0: [140 128 116 119 150 152 139 142 165 100 129 129 111 186 127 107 106 180 116 130 176 107 139  88]
1: [ 76 161 103 148 106 177 190 131 132 212 207 103 214 106  84 215  95 135 217 168 111 137 114 123]
2: [150 167 128 176  87 100 108 179  58 128 104  81 110  96 127 144 130 124 118 166  66 119 107 160]
3: [ 86 177 107 179  72 119 126 120 106 201 171  95 151 102 124 218 126  78 196 155  93 167 103 189]
4: [143 124 104 101 131 108 118  84 153 135 105 134 111 114 167 106 162  95 108  84 154 162 153 155]
5: [140  98 114 106 153 109 128 165 124 109 107 155 112 112 129 107 115 151 103 124 114  96 148 100]
6: [151  85 177 103 153 102  84 161  94 102  95 157 107 108 164 102 150 111  83 104  97  94 172 120]
7: [ 74 130 103 103 131 224 207 123 187 232 140 145 219 127  92 151  96 111 184 106 177 160 117 133]
8: [ 77  89 227 101 137 179 111 128 125 130 116 146 167 131  87 128  98  99 157  99 140 103  90 139]
9: [154 166 132 186  86 102 106 181  59 110 106  87 110  95 126 144 121 137 119 147  71 117 105 160]
10: [117 135 113 116  97 103 100 111 100 158 109 116 118  99 159 119 164  81 117 176  87 150 108 176]
11: [141  92 184 102 186 119  99 162 137  99 103 232 107 177 139 103 114 159  93 106 141  86 168  91]
12: [169 176 105 179  77 103  85  82 107 113 111 118 103 114 199 129 224  77 128 146 100 173 120 192]
13: [161 173 103 149  92 117  98  79 146 107 117  93 106 150 185 116 192  85 128 143 152 178 132 171]
14: [170  89 159 100 168 104  91 166 118 102  92 187 105 119 173 102 148 128  85  88 103  89 201 107]
15: [109 126 103 103 146 141 170  97 172 151 126 141 131 127 120 114 111 121 124 104 176 152 112 120]
16: [163 129 152 179 100 103  80 178  71  99 101 147 103 137 144 116 139 124 107 113 123 115 129 136]
17: [128 102 105  99 145 118 111  90 153 118 104 171 111 129 160 105 147  96 106  79 149 147 145 151]
18: [162 161 108 128 107 123  93  77 154 103 108 105 102 169 166 109 186  89 118 137 161 174 152 166]
19: [140 169 107 184  91 120 137 154 124 102 163 125 112 136 129 145 117 139 140 131 118 153  98 128]
20: [109 178 102 177  74 117 107  96 124 150 147 117 114 118 150 176 172  76 158 147 112 178  90 205]
21: [173 149 130 138 116 124  98  81 146 101 111 126 103 190 165 107 156 118 116 123 156 158 161 123]
22: [ 99  99 102  96 202 138 205 138 169 169 127 154 142 111  92 109  97 180 118  91 162  87 116  85]
23: [131 132 103 115 127 109 169 155 131 137 131 128 117 106 111 117 109 152 120 185 124 119 121 104]
24: [ 80  86 230 100 181 121 118 139  89 131 124  99 194 100  91 129  96 157 149  93 115  86  96 100]
25: [110 172 103 138  91 117 131  97 138 166 136 124 124 113 144 143 142  84 143 175 128 174  99 170]
26: [141 113 129 124 123 108 115 161 108 105 112 149 111 116 142 112 123 133 109 148 102 114 130 114]
27: [121 152 103 108 102 107 107  91 137 163 110 137 113 106 168 113 172  80 117 158 129 171 119 196]
28: [ 84  88 205 107 138 122 112 135  95 136 121 112 163 103 106 129 102 110 142 125 111  98  92 121]
29: [121  95 109 105 153 105 155 172 108 133 120 125 122  98 100 113 103 178 108 145  92  92 120  97]
30: [170  86 181 105 162 100  78 179  77 101  91 151 105 107 163 102 139 141  74 112 109  86 194 105]
31: [172 145 104 110 122 108 117  77 155 113 105  83 107 128 177 105 172 102 114 157 164 168 172 140]
32: [ 76  93 193 128 119 133 129 135  86 161 157  94 202 101  93 178  95 126 192 149 110 105 102 121]
33: [172 108 102  98 170 109 161 126 165 111 106  89 107 121 127 102 120 176 103  63 175  92 196  87]
34: [163 116 103  99 169 119 167  94 175 108 112  51 107 137 126 103 115 179 107  67 189  96 186  85]
35: [151 120 154 115 147 144  97  81 163 101 108 160 104 217 110 104 136 124 109 117 178 143 162 119]
36: [ 85 173 104 139  88 149 155 117 144 205 158 119 167 113 114 180 111  86 182 172 127 172 104 165]
37: [ 73  87 231 105 170 124 123 137  81 152 138  87 216  97  83 146  94 166 177 119 112  85 104 105]
38: [150 123 104 103 130 112 107  82 152 115 103 142 108 130 176 104 168  95 107 116 156 162 161 154]
39: [ 87 173 102 185  88 172 186 123 149 172 231 112 168 123  96 223  99 119 199 147 126 166 100 136]
40: [149 105 120 123 128 103 129 177  98 107 110 132 110 102 122 112 113 166 107 164  88  99 138 108]
41: [120  87 183  99 121  99  79 131  80 131  92 105 110  96 157 107 170  81  89  77  81 107 133 170]
42: [ 85  88 159 113 114 103 127 138  73 216 126  81 178  94 100 150 102 105 156 183  79 106 111 132]
43: [153 132 104 122 123 107 158 175 126 110 124 130 109 111 113 112 110 174 116 175 123 110 140 100]
44: [161  88 156  96 159 100  88 170  86 121  91 119 109  96 169 101 158 110  75  92  71  90 191 119]
45: [130 138 102 104 128 122 126  83 169 131 111 124 114 131 161 107 152  93 115 111 177 173 136 163]
46: [ 98 109 104 102 181 181 176 123 174 121 133 170 145 144 100 114  99 164 126  91 174  98 101  92]
47: [ 94  89 133 103 158 116 142 142 113 151 125 125 151 102 102 120 100 141 125 112  98  94 102 104]

[ 89 163 107 158 105 212 169 120 163 118 198 142 161 158 100 180  98 133 179 136 153 161  88 117] >> 39 36 19 1 15
[ 86 116 102 102 144 147 190 119 163 210 133 139 171 110 100 126 101 121 143  79 152 135 112 120] >> 15 7 22 46 47
[132 111 152 136 123 110 107 166  99 101 117 151 112 123 135 115 113 141 113 134 105 110 116 114] >> 26 40 5 16 43
[140 172 102 194  87 128 175 119 150 112 201  85 112 133 114 162 111 145 153 144 145 164  96 127] >> 19 39 25 23 36
[129 174 102 198  87 142 155  98 149 108 199 101 117 147 124 169 114 125 157 132 142 170  87 133] >> 19 39 25 20 36
[172 178 103 189  74 102  86  79 117 124 118  98 104 111 208 139 236  77 139 153 112 179 113 209] >> 12 13 20 27 18
[ 88  91 115 100 147 126 143 128 131 183 117 132 163 104 109 118 103 109 131  66 111 105 105 126] >> 47 15 28 22 29
[ 85 173 146 170  82 103 124 135  65 215 167  74 178  96 103 219 105  93 196 165  79 131 109 163] >> 3 36 42 32 1
[151 129 108 117 136 124 131 105 151 103 119 137 108 154 143 108 121 151 113 143 154 122 151 101] >> 0 21 5 26 43
[ 89 173 102 187  91 205 203 117 172 160 242 114 167 139  93 222  98 126 201 143 154 170  98 129] >> 39 1 36 3 7
[105 166 135 158 101 144 119 122 124 105 152 148 125 146 125 148 112 107 145 129 123 153  83 132] >> 19 25 26 20 15
[161  86 148  96 141 100  84 162  80 134  91 107 108  95 181 102 181  94  77  63  67  97 186 138] >> 44 41 6 30 14
[174 173 125 232  83 127 104 104 130 100 158  99 104 207 157 142 137 131 143 111 140 166 109 135] >> 19 21 13 18 16
[142 171 104 189  86 105 164 177 106 121 175 106 113 104 107 159 109 155 142 158  94 142  99 137] >> 19 9 2 23 43
[174 113 151 115 150 124  99  93 154 101 104 153 103 209 154 102 134 152 105 116 165 109 188  99] >> 35 21 0 11 38
[149 144 113 123 115 109 103  90 124 106 108 155 109 127 170 109 160 100 112 150 118 151 141 138] >> 38 21 4 18 27
[149  87 135  95 154 100  92 147  97 139  93 120 109  95 171 101 166  96  79  91  73  94 179 135] >> 44 6 41 14 30
[110 162 129 158 103 118 124 143 102 114 148 125 127 115 121 148 109 119 140 141 100 135  88 129] >> 19 26 9 2 23
[ 96  86 213 108 133 106  85 136  82 110 101 117 120 104  92 115 119  92 111 113 121  98  94 141] >> 28 41 8 24 47
[171 102 112 111 128 101 105 149 111 111  99 150 105 105 165 105 154 119  99 152  98 114 173 117] >> 26 5 6 40 44
[109 177 111 191  76 152 101  91 140 113 153 135 110 158 101 174 166  77 160 124 133 179  80 197] >> 20 25 19 13 3
[139 112 117 136 113 101 136 178  81 118 119 106 112  96 107 122 108 168 114 176  75 104 116 122] >> 40 29 43 26 23
[140 109 108 110 117 103 103 104 110 132 104 135 111 101 166 109 162  92 105 162  97 138 136 147] >> 10 27 26 38 4
[171 146 117 129 109 104  97  97 112 104 103 150 106 120 180 107 170 102 108 149 107 142 159 134] >> 38 21 31 18 26
[128 157 102 122 112 115 138  90 144 138 127 130 118 116 141 119 135 104 127 176 141 163 115 136] >> 25 27 45 10 23
[ 75  97 121  97 200 235 178 131 171 146 136 165 213 138  83 128  94 171 166  83 156  86 103  85] >> 46 22 7 15 47
[108 170 103 137  93 109 131 110 114 170 136 114 131 102 134 144 133  90 140 179 100 160 101 155] >> 25 10 20 36 27
[ 75 100 130 102 195 237 180 134 165 124 151 164 209 143  83 136  94 189 171 100 152  86  99  84] >> 46 22 7 47 8
[109 176 103 188  80 150 123  93 144 125 170 125 119 147 139 180 140  83 164 132 134 178  84 173] >> 20 25 19 36 3
